The same turns and mirrors carry the whole set onto itself and the rows of a family onto each other. Which other rows belong to the same family as each row named below? List them in the order they appear above.
These 32 rows form 4 families of 8 rows each.
Z_786: [1 22 9 7 -22 -11 8 5 -11 8 -4 -6 -13 -13 2 7 9 4 -17]
Z_914: [0 26 -7 -2 -25 -21 21 0 0 1 6 -5 -4 -19 -3 4 21 0 -5]
Z_413: [21 -14 11 13 3 12 2 -21 0 -28 -5 -14 -17 -8 -4 2 17 -27 -8]
Z_840: [-6 26 -5 1 -4 -15 7 -8 -6 -3 1 -9 -3 2 11 8 3 8 -13]
Z_873: [21 -14 5 16 4 -7 0 -23 12 -21 0 -11 1 -18 -31 -1 17 -26 -9]
Z_892: [-3 31 -2 10 -10 -26 10 -11 -4 -3 6 -10 -2 -10 -3 4 11 7 9]
Z_42: [18 -24 -4 17 7 4 6 -24 8 -22 -1 -17 8 -5 -12 -3 21 -19 -16]
Z_112: [3 27 -7 9 -10 -29 16 -14 -5 2 9 -11 -8 -11 -6 -2 13 11 5]
Z_828: [23 -16 8 14 4 11 2 -26 6 -28 0 -10 -15 -6 -1 1 15 -27 -7]
Z_144: [19 -21 17 16 3 12 7 -23 8 -21 -4 -13 -12 -10 -4 0 17 -23 -9]
Z_353: [22 -17 6 -5 -7 6 -5 -19 12 -20 1 -12 -11 -22 -17 2 15 -33 -10]
Z_927: [-5 22 -6 2 -3 -17 5 -11 -10 7 2 -15 -6 -5 7 2 2 10 -12]
Z_86: [0 28 -2 -5 -24 -13 17 -3 -2 -1 3 -10 -1 -24 0 10 20 4 1]
Z_549: [24 -16 1 12 2 -7 -5 -15 14 -25 1 -4 1 -23 -24 -1 22 -27 -12]
Z_5: [21 -23 -9 19 6 0 7 -22 10 -29 7 -9 3 -8 -8 2 20 -24 -13]
Z_924: [0 29 11 1 -23 -10 6 1 -4 -4 -4 0 -13 -11 6 9 11 4 -16]
Z_998: [-10 27 -3 0 -6 -16 7 -11 -12 3 -2 -10 1 -2 4 8 6 8 -13]
Z_127: [18 -16 7 0 -6 9 -4 -22 12 -19 1 -20 -9 -21 -18 3 17 -33 -5]
Z_211: [-2 28 -7 7 -9 -27 17 -12 1 0 10 -7 -8 -5 2 1 11 8 3]
Z_139: [20 -11 2 -3 -2 4 -9 -20 8 -25 -6 -18 -11 -23 -21 3 21 -31 -9]
Z_339: [23 -14 -3 19 9 -11 -3 -17 12 -28 -3 -12 1 -22 -25 0 22 -23 -9]
Z_76: [-5 29 -3 -2 -7 -14 6 -10 -5 6 -1 -10 -9 -2 8 4 2 6 -14]
Z_950: [2 28 7 1 -22 -14 7 6 -3 5 -4 -1 -11 -15 2 5 12 4 -17]
Z_388: [26 -18 -1 14 2 -11 0 -19 18 -21 5 -6 -1 -21 -28 -2 16 -24 -9]
Z_342: [3 26 -6 -4 -28 -16 21 0 -7 4 5 -10 -6 -22 -7 6 21 0 -6]
Z_24: [18 -19 -7 20 10 4 8 -18 3 -29 0 -18 5 -5 -6 3 20 -24 -14]
Z_597: [24 -12 5 -3 -1 8 -11 -20 9 -23 -2 -11 -10 -19 -15 -1 17 -32 -10]
Z_117: [25 -20 14 12 2 13 3 -22 6 -20 0 -9 -15 -5 -1 -1 13 -25 -10]
Z_346: [-3 25 11 5 -24 -11 9 -3 -9 -1 -8 -2 -8 -14 4 7 16 8 -13]
Z_721: [-1 29 -5 7 -7 -30 14 -7 1 -7 10 -6 -2 -9 -2 1 12 8 5]
Z_230: [3 31 -4 -7 -25 -18 15 2 1 -5 5 -6 -3 -19 -3 8 21 2 -4]
Z_937: [22 -23 -8 17 7 3 7 -24 11 -22 6 -12 5 -4 -7 -3 13 -19 -14]

Same family as Z_144: Z_873, Z_892, Z_42, Z_86, Z_998, Z_127, Z_346
Same family as Z_211: Z_914, Z_828, Z_549, Z_5, Z_76, Z_950, Z_597
Same family as Z_721: Z_840, Z_353, Z_924, Z_388, Z_117, Z_230, Z_937
Same family as Z_413: Z_786, Z_112, Z_927, Z_139, Z_339, Z_342, Z_24

The same turns and mirrors carry the whole set onto itself and the rows of a family onto each other. Which other rows belong to the same family as each row named below? List them in the order they appear above.
These 18 rows form 3 families of 6 rows each.
Z_866: [-8 15 10 -8 10 -2 -1 10 15 -20 4 -15 -17 6 17 4 -8 -9 11 16 -6 2 13 8 0 -4 4 2 8 -5 4 -21]
Z_23: [9 5 -13 -4 -4 12 -5 -1 -12 13 -6 20 -1 11 -13 10 3 19 -9 -17 17 -10 9 -4 1 9 -10 -16 -9 -6 3 23]
Z_227: [2 26 4 5 16 -17 -1 9 10 -9 18 -21 -6 0 18 -2 -19 -10 4 -6 9 1 15 3 21 -3 7 -7 22 -1 -1 -4]
Z_414: [-10 22 11 -4 19 3 -1 7 11 -10 10 -12 -10 6 15 0 -11 -9 26 14 -1 0 13 0 5 -9 14 -3 6 7 -7 -13]
Z_555: [5 -17 3 1 0 16 -4 2 -13 9 -13 13 7 -5 -15 -10 2 16 1 -25 -3 -8 -12 2 4 -3 -11 1 8 -3 -14 27]
Z_608: [7 -8 5 -1 -4 16 -11 -1 0 14 -6 25 5 -5 -19 7 12 19 6 -4 7 -10 3 11 3 -2 -1 -6 -10 7 9 24]
Z_906: [12 -11 -1 1 1 14 -13 2 6 21 -14 27 5 -4 -15 10 10 16 -3 -4 4 -15 -4 11 -2 -12 0 -5 7 -5 1 16]
Z_56: [11 -12 -5 5 -13 9 6 -1 -15 8 -9 16 0 2 -17 -5 1 15 -1 -23 5 1 -2 -4 8 8 -12 -2 -5 6 -7 31]
Z_53: [-3 19 4 2 9 -18 3 6 5 -11 8 -23 -12 1 23 -6 -14 -14 -11 0 -3 6 7 -4 13 2 3 -4 21 -11 -2 -12]
Z_120: [0 1 -6 -2 -1 13 -5 4 -9 7 0 17 12 7 -15 7 5 23 -5 -14 20 -15 8 -1 4 10 -13 -16 -4 -7 10 24]
Z_295: [17 -8 -3 0 -8 15 -4 -1 -2 19 -10 26 -5 -1 -19 7 9 16 -1 1 6 -5 6 6 -1 -2 -2 -3 -10 9 0 25]
Z_844: [-7 7 10 1 9 -13 1 10 3 -19 5 -16 -13 -8 12 -2 -3 -26 9 -1 -18 13 4 2 12 -6 8 12 -3 -5 6 -14]
Z_122: [-6 8 9 5 8 -15 3 6 1 -7 2 -15 -13 -7 16 -8 -3 -27 3 7 -18 11 -1 -6 12 -9 15 8 5 -2 -4 -13]
Z_293: [0 18 4 -2 12 -16 1 14 3 -19 12 -27 -12 -3 16 -4 -11 -16 -9 -2 -3 6 15 5 13 2 -4 2 16 -11 4 -9]
Z_850: [-7 12 4 12 14 -17 5 11 2 -10 12 -10 -1 -5 10 -3 -6 -28 18 -3 -6 8 4 -9 21 -11 17 6 2 4 0 -8]
Z_416: [-9 22 10 -7 11 -2 -4 3 12 -9 2 -14 -18 7 23 1 -6 -10 5 16 -8 3 7 0 0 -6 13 -4 9 -4 -2 -21]
Z_678: [0 -2 -13 -4 8 14 -8 7 -15 13 -9 16 13 7 -13 5 5 14 -12 -17 13 -19 1 -8 -2 1 -13 -12 5 -19 -2 18]
Z_437: [4 -13 4 4 -6 10 1 2 -17 6 -2 12 10 -6 -20 -9 6 16 0 -20 6 -5 -1 1 11 8 -12 -1 -3 7 0 34]

Same family as Z_555: Z_227, Z_414, Z_906, Z_850, Z_678
Same family as Z_23: Z_866, Z_56, Z_295, Z_844, Z_293

The same turns and mirrors carry the whole set onto itself and the rows of a family onto each other. Which other rows belong to the same family as each row named below? List them in the order they appear above.
These 32 rows form 4 families of 8 rows each.
Z_136: [0 -21 -11 7 -3 39 -10 0 17 20 -2 10 2 -4 11 13 -2 -8 37 -1 16 18 9 -3 0 5 -30 8 -16 -14 -4 33 -16 6]
Z_308: [-8 -7 16 -11 13 12 -10 11 1 18 -7 23 7 -4 34 -4 -4 -13 5 -9 2 4 10 1 9 13 -36 9 7 -23 7 39 -4 11]
Z_715: [-7 -21 -10 5 16 35 -18 4 9 19 -6 1 0 2 0 11 -9 4 28 -17 12 7 11 -9 9 3 -34 19 -18 -4 7 39 3 -9]
Z_706: [0 -4 2 -3 -6 16 -16 -17 -13 -11 -2 -15 -31 18 -3 11 -10 -5 20 -20 -5 -1 15 18 -15 -3 0 3 -16 -1 4 12 -21 -15]
Z_529: [5 -8 5 12 -17 43 -8 -4 -6 -1 -12 -2 -23 9 -3 9 8 1 11 -7 -7 5 14 23 -3 0 7 14 -20 -11 14 25 -10 -10]
Z_148: [-8 -26 -3 -4 10 30 -8 -6 23 21 -4 8 -9 -11 11 15 -1 -17 28 -12 7 4 10 -3 6 15 -37 9 -1 -3 0 43 -9 -3]
Z_384: [-6 -12 -16 -11 28 13 -15 -3 -6 13 -16 1 4 11 -6 4 -23 -2 24 -16 7 4 14 -10 9 8 -26 1 -27 -12 -4 36 -24 -12]
Z_186: [-15 -11 -16 -21 20 11 -15 15 3 19 -10 -2 13 14 14 11 -19 4 17 -21 14 5 -2 -5 3 5 -33 -1 0 -12 10 6 6 4]
Z_421: [-11 -3 -7 -15 10 12 -15 9 8 8 5 14 14 8 27 17 -15 -12 25 -14 19 10 -1 0 -13 1 -35 -4 -2 -15 2 3 -11 14]
Z_517: [4 -19 25 -8 4 18 -14 -12 -4 -8 -5 -16 -30 8 -3 4 -18 -2 22 -19 -8 -5 11 2 -11 6 6 6 -15 12 5 23 -10 -6]
Z_307: [-19 -9 -2 -27 17 8 -9 7 15 15 -12 12 6 2 25 14 -11 -19 12 -15 9 -1 0 0 -1 15 -35 -9 9 -13 6 11 -9 7]
Z_587: [14 -10 3 4 3 29 -25 -3 23 13 -3 2 -3 -2 3 12 5 -15 30 -4 17 17 5 -4 6 8 -38 1 -25 -4 -4 31 -2 1]
Z_641: [-6 -2 3 -5 24 19 -17 16 -13 18 -11 12 19 10 25 -5 -19 7 4 -16 6 7 7 -4 11 4 -31 14 -10 -28 8 32 0 4]
Z_865: [-3 -6 7 -4 -8 30 -12 1 -2 5 -9 -16 -20 9 20 1 -3 14 6 -11 1 5 0 24 -24 -4 -4 3 2 -12 11 -11 2 7]
Z_51: [-7 -7 -6 -4 11 13 -17 -14 5 10 -5 4 0 15 13 13 -19 -17 37 -11 6 17 11 -8 2 4 -31 -1 -20 -21 -16 35 -37 -4]
Z_826: [-4 1 4 -4 -2 15 -14 13 -4 16 -5 26 21 15 31 7 -7 -13 17 -5 4 17 8 1 12 6 -28 9 -4 -33 4 28 -12 12]
Z_372: [10 -10 -6 -12 14 18 -14 -13 -3 8 -1 3 5 11 8 13 -2 -20 19 -16 6 20 6 -8 6 21 -25 -5 -28 -8 -19 39 -29 -3]
Z_731: [6 -5 -2 -24 8 1 -16 4 7 12 7 5 9 11 22 5 -2 -9 19 -15 14 22 -8 -3 -1 12 -35 -16 -5 -7 -3 10 1 15]
Z_753: [4 -24 7 -7 -3 7 -12 -21 -5 -8 -10 -9 -18 -3 1 6 -10 -3 15 -29 -19 10 4 2 -22 -11 -5 10 -14 6 4 25 -19 -19]
Z_178: [1 -12 28 -11 0 28 -11 9 3 2 -19 -9 -16 2 15 -8 -16 8 2 -6 -3 -4 0 11 -15 6 6 0 -3 -5 15 -5 8 14]
Z_781: [-1 -14 12 -12 -10 11 -15 -4 -13 1 -27 -4 5 12 23 0 -9 -4 -11 -27 -27 15 -7 8 -9 -1 -1 20 8 -18 9 12 -9 -8]
Z_431: [7 -20 16 -1 -10 43 -10 -4 2 1 -27 -7 -20 8 -8 6 -10 -10 11 -9 -11 -3 10 8 5 17 14 12 -17 0 11 23 -8 -7]
Z_968: [6 -5 13 -23 9 21 -24 -2 -24 -7 -17 -3 -15 19 25 -1 3 1 -11 -19 -12 16 0 23 2 12 0 8 -6 -21 5 4 -17 5]
Z_486: [13 -18 -3 -20 7 20 -16 -20 -6 -11 -4 -9 -35 9 -2 10 2 0 21 -23 -9 12 4 19 0 4 -4 -5 -20 4 7 11 -20 -6]
Z_429: [16 -10 10 -12 -5 26 -27 2 -1 -1 -9 -7 -24 4 19 -1 1 6 8 -16 -4 10 -4 28 0 1 -19 4 2 -7 22 -12 9 10]
Z_685: [11 -22 4 7 -18 31 -15 -8 4 4 -36 -2 -10 -9 -8 3 -2 -10 4 -10 -17 8 5 6 -10 -3 -3 21 -16 -6 12 23 -13 -18]
Z_910: [-1 -14 27 -16 -5 19 -10 -1 -13 1 -17 -11 -9 27 23 -2 -19 -1 1 -24 -21 3 -1 8 4 18 10 10 8 -10 8 11 -1 4]
Z_967: [-10 -11 2 -13 21 10 -12 -10 10 14 -19 9 -9 -4 7 5 -14 -21 20 -6 2 0 16 -6 7 13 -31 -4 -14 -16 -8 45 -31 -7]
Z_982: [19 -14 10 6 -4 43 -33 -9 -8 -4 -17 -7 -32 3 1 2 8 -7 7 -8 -5 10 13 21 6 9 -8 22 -20 -8 7 19 -14 -8]
Z_776: [8 -13 11 -8 -9 11 -13 1 3 3 -21 -2 -4 -11 17 -8 -11 6 -1 -16 -12 6 -6 12 -26 -14 -12 6 -1 -6 19 -3 4 2]
Z_853: [10 4 12 -4 8 28 -25 9 1 12 -11 13 18 11 31 6 -2 -16 -4 -9 10 20 -4 0 9 19 -34 4 -12 -27 -5 23 -4 10]
Z_657: [2 2 13 -4 -13 20 -10 -8 -20 2 -14 -9 -14 29 25 -5 -10 7 -1 -19 -19 10 5 23 1 3 1 5 2 -28 6 9 -12 -1]

Same family as Z_51: Z_136, Z_706, Z_529, Z_421, Z_865, Z_826, Z_657
Same family as Z_384: Z_715, Z_186, Z_641, Z_753, Z_781, Z_685, Z_776
Same family as Z_910: Z_308, Z_148, Z_517, Z_307, Z_178, Z_431, Z_967

The same turns and mirrors carry the whole set onto itself and the rows of a family onto each other. Which other rows belong to the same family as each row named below? List them in the order they appear above.
These 32 rows form 4 families of 8 rows each.
Z_767: [-25 -22 8 -10 21 3 -28 -8 -9 4 -8 1 9 29 7 17 -3 7 -9 -13 3 -15]
Z_461: [-4 -6 13 -18 17 5 -12 -8 15 -8 -32 13 4 -11 13 18 -26 9 8 1 -3 -14]
Z_294: [-7 -6 -10 10 2 -10 -10 -3 -15 -19 4 -12 -9 18 19 5 -6 -12 -5 17 -17 -8]
Z_564: [-2 -12 -9 -7 11 -5 -14 -20 -19 7 -16 -14 4 -12 -5 22 -13 2 -11 7 16 -4]
Z_447: [4 -19 6 -16 12 3 -7 -13 3 -2 -25 11 3 0 17 -1 -27 15 5 -13 7 -18]
Z_634: [-10 -26 16 11 12 5 -4 -7 13 -26 -3 5 2 21 22 -7 -13 -3 -5 -5 3 -11]
Z_790: [-29 -19 9 -13 18 -11 -22 2 -15 11 -8 -1 -3 4 0 25 -2 6 -27 -3 5 -25]
Z_316: [-11 -14 -9 -4 10 -7 7 -8 -27 7 -24 -16 0 0 14 26 -10 -8 -12 9 12 -14]
Z_159: [-8 -7 1 7 -7 0 -7 -5 -8 -15 3 -16 -2 9 -5 7 -2 -27 -14 15 3 0]
Z_933: [4 7 9 -3 0 -13 -3 5 10 10 -2 7 1 8 15 6 -6 10 18 15 -19 -3]
Z_671: [-27 11 16 -8 -10 -9 1 -2 -14 2 -10 -11 5 16 -4 30 -10 -4 -7 -4 3 3]
Z_639: [-34 0 7 -9 3 -4 -17 -3 -16 4 -10 -17 9 19 -8 27 2 7 -13 -2 10 -16]
Z_538: [-3 -3 11 -4 4 0 4 -8 12 -14 -24 -6 2 -13 7 -1 -21 24 -4 6 15 -25]
Z_452: [-28 -19 -3 -19 23 7 -31 -6 -10 -10 -22 -3 10 12 4 25 -3 -9 -4 -1 -1 -23]
Z_21: [0 -13 -18 -8 15 -16 -8 -13 -25 6 -13 -7 2 -2 18 14 -13 11 7 10 -4 -7]
Z_852: [-23 -4 12 -9 5 -4 -1 -4 -6 -14 -19 6 6 10 13 28 -17 -25 7 -4 -7 11]
Z_478: [-7 -11 14 13 17 7 -29 -6 18 -3 3 -7 2 2 -7 16 0 16 -18 20 5 -17]
Z_217: [-17 -16 -17 -11 18 -14 -2 -12 -18 -1 -18 3 2 0 3 39 -12 11 2 10 -6 -1]
Z_708: [-20 -23 20 11 10 -6 -1 7 13 -20 1 2 -7 0 12 -5 -3 -3 -22 10 4 -25]
Z_441: [-24 -20 17 7 20 7 -9 1 24 -28 -9 9 12 9 16 6 -1 -8 5 9 0 -14]
Z_674: [-18 -8 -13 -5 -2 -4 -5 5 -5 -22 -4 -2 -6 22 -1 21 -2 -16 -3 16 -21 -12]
Z_265: [-11 -14 -3 7 22 2 -17 -3 17 -21 -7 8 -7 5 6 26 -11 25 -9 21 -16 -22]
Z_842: [-1 2 24 3 3 1 10 13 24 16 -15 4 4 3 10 15 -1 9 3 19 0 -18]
Z_503: [-13 -5 18 -13 -6 -2 -4 -3 -5 4 -9 9 3 27 12 17 -17 -11 3 -18 -7 6]
Z_290: [7 3 19 -1 -5 -4 1 -2 18 12 -7 4 7 -10 -6 10 -9 3 8 15 4 3]
Z_514: [-9 -8 5 12 25 -6 -27 -4 6 1 3 -1 0 11 18 17 -1 29 -5 19 -14 -17]
Z_662: [-23 -5 24 -10 -8 -19 8 11 -7 7 -5 6 -5 6 4 17 -8 -20 -12 -2 -4 1]
Z_311: [-8 -5 23 13 19 6 -8 6 22 8 -12 -1 -2 5 12 25 -2 21 -15 19 1 -24]
Z_995: [-12 -8 -3 5 -1 1 3 1 -20 -8 -15 -20 -8 13 13 17 -6 -23 -19 14 2 -19]
Z_256: [-5 -8 0 -6 3 -11 14 4 19 -6 -12 16 5 -2 4 13 -6 9 21 19 -13 -6]
Z_610: [-3 -15 15 -14 8 -13 5 0 5 4 -22 9 -6 -25 13 5 -23 12 -9 2 9 -19]
Z_401: [-14 -9 15 15 5 0 8 -4 17 -28 -9 -9 4 -1 9 -6 -9 13 -8 11 15 -19]

Same family as Z_311: Z_316, Z_671, Z_639, Z_538, Z_842, Z_995, Z_401
Same family as Z_564: Z_790, Z_159, Z_478, Z_708, Z_290, Z_662, Z_610
Same family as Z_256: Z_461, Z_452, Z_852, Z_217, Z_441, Z_674, Z_265

